(in the rows, 128 means zero)
Turns, then the turns between two rows, first turn first; the first pair answered:
turn Pigu:
[136 115 149 119 124 141 118 103 156 125 146 137 155 122 133 144 126 146
 135  97 139 126 147 157 128 137 137] -> [132 142 130 106 105 130 138 144 130 155 144 142 130 128 140 117 118 124
  94 108 115  97 136 132 112 111 142]
[141  91 156 126 119 138 131 142 143 135 156 138 137 122 129 115 139 125
 121 112 119 132 155 140 128 131 105] -> [131  99 153 123 114 139 137 155 127 147 154 133 131 125 127 108 139 115
 113 118 111 129 145 133 125 124 107]
[116 124 140 129 106 135 131 147 115 155 180 122 135 116 120 117 135 109
  95 122 128 142 129 120 108 136 111] -> [125 106 151 135 117 142 122 119 137 135 176 122 150 110 117 132 137 126
 119 115 148 156 140 136 118 152 107]
[201 113 134 118 121 136 140 113 147 166  91 181 154 127 108  90 110 147
  97  96 125  88 120  99 103 110 117] -> [125 135 161 134 137 184 140 132  79 196  90 135 181 149 115 106 134 113
 108 122  99 138  82 114 125 124 116]
turn vuf:
[120 155 108 116 129 109 120 117  96 171  41 122 140 128  70 163 146 115
 170 151 161 138  83 156 145 101 166] -> [190 109  91 100  79  59 138 137 158 157  95 188 109 109 100 104 124 136
 118 120 162  95 140 141 101  93 146]
[169 126 107 131 133  95 102 114 141 108 108 143 135 114 136 139 129 152
 129 123 140  95 152 133 139 125 155] -> [119 143  93 133 113 103 120 125 116 110 113 141 130 135 181 131 129 141
 121 142 118 100 154 139 142 139 153]
[108 118  86 120 122 125 126  93 164  85 127 154 106 137 185 137 107 158
 115 131 139  91 172 145 123 148 120] -> [ 78 142  98 126 156 153 115  80 133  94  91 118 127 142 159 171 121 147
 150 149 144 113 134 151 150 150 136]
[120 118 155 122 121 129 134 165 115 158 143 122 140  88  91  89 137 121
  90 151 111 121 154 115 125 100 119] -> [ 95 131 151 123 123 137 135 165  98 161 137 111 145  95  99  93 141 115
  94 159 104 132 143 118 134 105 122]
turn zak:
[151 119 104 130  89 105 138  95 170 106 122 140  96 123 138 122 129 143
 142 108 140 101 150 139 130 138 157] -> [150 118 101 129  88 107 138  93 168 104 117 141  95 125 139 118 126 141
 145 111 138 101 150 139 131 135 159]
[122  84 126  87 138 129 155  87 144 138 150 103  93 127 139 153 119  98
 153 128 151 142 140  94 127  96 112] -> [107  94 113  89 135 128 156  85 136 136 142  99  91 134 149 155 115  95
 159 137 150 139 135  97 130  98 116]
[124 106 123 154  98 142  96  89 154  94 162 140 149 114 136 125 140 138
 141  98 143 158 158 143 143 178 124] -> [109 180  67 137  96 120 108 101 114 106  95 136 121 130 127 139 122 118
 129 135 131  95 122 110 143 138 163]
[ 95 159 131 124 134 165 117 124 117 102  92 101 133 148 120 168 110 119
 139 152 135 132 116 133 150 115 137] -> [157 131 160 120 146 151 106 143 141 123 116 109 129 120  74 158 114 120
 114 128 148 130 118 122 137  89 129]
turn gotum:
[140 125 134 124 121 157 148 153 126 161 148 136 159 140 108 123 161 121
 135 155 109 112 128 102 143 130 116] -> [154 111 125 128 120 153 142 118 156 128 148 149 165 138 120 134 151 146
 158 143 128 112 148 117 148 148 115]
[168  63 151 116 130 111 126 120 156 106 183 144 136 106 132 117 113 132
 107 120 115 136 151 139 121 138 113] -> [179  97 125 102 122  90 135 140 140 122 157 149 113 108 118 107 105 119
  82 138 103  93 137 112 112 102 128]
[130 147 112 113 109 103 138 149 131 123 123 147 102 133 145 111 123 127
  91 135 123  90 136 105  98 117 120] -> [101 109 162 132 123 140 132 152 124 133 164 126 134 132 148 112 146 119
 103 122 119 157 137 131 109 147  99]
[120  90 152 112 150 141 129 122 159 171  91  91 120 114 107 170 140 135
 189  66 115 151 135 127 102 150 164] -> [136 117 120  97 144 122 135 129 157 171  64 100  98 115 101 164 128 132
 177  77 113 107 129 102  93 127 178]
turn bifak:
[ 70 178 123 127 138 139 142 140  85 136 118 100 108 152 137 126 135 114
 160 158 104 134 101 109 147 133 151] -> [ 96 161 142 132 167 143 120 110 103 123 103  93 124 135 102 150 140 131
 189 143 131 148 100 118 160 135 152]
[143 115 182  94 130 170 107 191 126 110 156 113 137 103  86 146 141 158
 141 117 134 153 121 120 156 157 117] -> [173 116 167  90 127 147 112 189 143 106 154 129 123  94  77 138 132 167
 131 112 141 126 129 108 144 143 118]
[128 122 148 131 141 146 116 135 121 153 127 107 149 129 112 138 141 119
 112 118 116 153 117 131 138 130 125] -> [154 117 146 126 145 133 111 128 139 148 122 116 144 120  97 140 138 128
 114 109 128 141 122 123 134 121 131]
Now pairs of rows:
Each pair is two turns apart.
[133 130 153 111 133 130 123 168 108 172 147 126 133 104  80 133 159  98
 119 132 123 146 102 106 144  91 114] -> [146 125 151 110 135 121 122 164 118 167 144 135 132  99  71 133 156 104
 119 127 127 137 109 102 140  87 117]  bifak then bifak
[ 78 137 139 133 112 138 148 139 101 141 146 117 126 159 165 114 122 114
 112 131 101 131 123 123 130 142 129] -> [165 110 133 127 119 104 133 108 167 110 137 148 118 128 128 116 103 151
 121 100 137  94 151 114 121 126 134]  bifak then Pigu
[157 130 128 126 148 117 126 136 137 134 123 133 130 118 105 141 129 133
 122 126 139 109 113 102 125 116 127] -> [116 127 144 138 154 142 127 131 116 135 127 117 150 133 124 151 138 127
 139 133 132 143 107 124 137 136 121]  bifak then Pigu
[131 159 121 129 100 139 146 172 106 107 170 128 105 146 171 104 131  99
  37 125  80 143 120 123  92 142 109] -> [184 120 180 146 168 156 101 128 138 104 156  95 150 115  83 153 149 120
  89  95 130 189 100 140 121 143 112]  bifak then vuf
[127 148  96 164 155 105 106 131 130 129 128 147 142 102 136 153 136 160
 131 106 127  94 129  88 110 128 139] -> [108 161  97 166 158 114 107 134 110 143 121 136 145 107 137 159 137 152
 133 117 118 100 115  91 114 126 140]  bifak then vuf
[108 122 141 111 143 127 106 116 121  76 127 120 143 129 142 148 125 128
 164 118 130 133 135 130 121 127 120] -> [101 149 124 104 140 121 113 137  96  94 110 116 128 135 131 142 122 111
 145 133 118 110 117 110 118 105 130]  gotum then bifak
[126 105 154 139 147 150 123 136 125 154 157 114 143 138 111 118 142 113
 133 115 120 165  99 129 131 141 111] -> [ 95 127 102 133 120 140 133 103 131 113 128 134 134 159 168 122 121 130
 152 131 113 136 117 139 135 165 123]  Pigu then zak
[135 160 126 113 165 131 111 122 116 175  72 120 135 133  79 118 140 109
 136 135 142 114  75 101 138  99 146] -> [141  82 179 129 158 146 104 111 158 157 146 132 162 122 108  98 152 130
 142  97 148 175 120 139 137 148 109]  bifak then zak
[101 149 135 139 122 147 117 112 114 108 115  95 160 124  94 144 142 145
 152 141 101 133  94 143 183 144 127] -> [169 130 140 132 124 120 110 115 149 109 122 114 149  97  55 132 134 155
 137 118 119 109 106 126 171 120 127]  gotum then zak
[153 143 104 117 117  93 135 155 114 141 126 155  96 118 115 105 118 147
 108 118  99 102 134 122 127  84 147] -> [154 152 118 122 145 105 119 142 103 144 104 132 110 114  78 130 125 144
 131 120 113 116 109 125 141  79 155]  vuf then vuf
[146 168  92 104 141 112 167 129 124 128 120 117 103 131 154  96 111 136
  78 137 118 121 161 139 119 122  94] -> [184 160 111 105 174 109 149 113 139 127 104 106 112 112 102 116 116 145
  95 125 143 126 152 137 127 106 104]  vuf then vuf
[ 99 125 149 108 104  89 127 185  86 179 104 103 131 149  68 136 134 117
 111 115 110 112  80 119  97 101 111] -> [140 124 127 107 118  69 110 127 130 133  65 118 133 138  54 167 119 154
 153 104 149  84  93 126 107 109 131]  Pigu then gotum
[145  74 135 114 132 114  93 115 143  95 162 107 153 126 105 102 139 143
 146 124 117 124 119  93 143 113 147] -> [ 87 110 113 111 114 124 111 134 101 105 156  99 146 153 145  94 138 123
 140 150  88 121 108  89 145 119 154]  bifak then vuf
[152 106 105 125 115 127 133  78  96  79 138 151 126 102 145 118 150 207
 109 128 143 135 151 153 160 120 119] -> [147 115 113 126 133 138 124  71  83  84 119 133 137 104 127 137 156 203
 122 132 149 146 135 158 170 118 129]  vuf then vuf
[159 132 112 133 121 108 130 160 152 132 136 138 105 125 113 126 124 118
  89 116 145  78 139 132 122 107 141] -> [160 108 132 146 140 123 113 118 172 106 136 129 129 120 110 149 132 139
 129 103 167 110 147 156 138 134 137]  Pigu then Pigu
[116 136 116 131 130 137 126 142 112 132 116 132 130 125 135 128 129 129
 124 136 127 128 124 123 135 130 133] -> [135 128 115 129 128 130 122 126 131 117 115 142 129 121 133 129 127 142
 130 127 139 120 139 123 132 132 134]  Pigu then bifak
[173 114 141 126 139 110 117 125 163 107 132 153 110 108 103 121 113 148
 115 127 140 107 141 117 115  94 132] -> [142 127 139 123 120 114 136 162 132 135 149 151 101 119 124  98 117 125
  84 138 116 110 135 109 106  89 126]  vuf then zak
[ 93 134 130 133 118 157 144 141  85 133 136  98 136 160 167 114 139 102
 117 134 102 159 119 133 118 140 120] -> [134  98 160 135 127 154 138 149 108 141 165 104 138 137 140 102 141 108
 106 109 113 175 128 132 110 130 104]  zak then zak
[102 177  96 142 114 132 148 160  49 186 135 134 123 157 143 161 126 110
 116 158 127 121 104 101 116 115 140] -> [155 149 128 154 164 137 109 106  93 161 111 119 150 128  76 205 135 141
 169 132 177 142  98 116 140 121 148]  bifak then bifak
[152 154  90 152 121  96 102 102 132  99  96 120 124 123 104 158 124 144
 157 111 157 106 120 146 131 135 144] -> [172 102 144 158 120 105 101 142 139 133 164 122 132 105  89 119 142 132
 120  88 151 144 131 146 114 139 113]  Pigu then zak
[106 103 140 149 124 120 117  44 112 112  89 148 149 157 144 150 120 184
 127  90 143 138 123 136 146 141 153] -> [ 98 117 114 144 105 112 134  58 107 110  89 159 133 168 173 137 113 179
 109 101 130 117 131 127 137 136 156]  bifak then vuf
[ 82 176  85 133 119 128 136  86 116  95  72 124 110 154 162 158 117 135
 145 147 150  84 113 136 130 130 149] -> [ 48 171 126 140 133 158 135 124  71 141  98  89 127 155 147 153 142 103
 131 151 129 127  87 139 135 126 135]  bifak then gotum
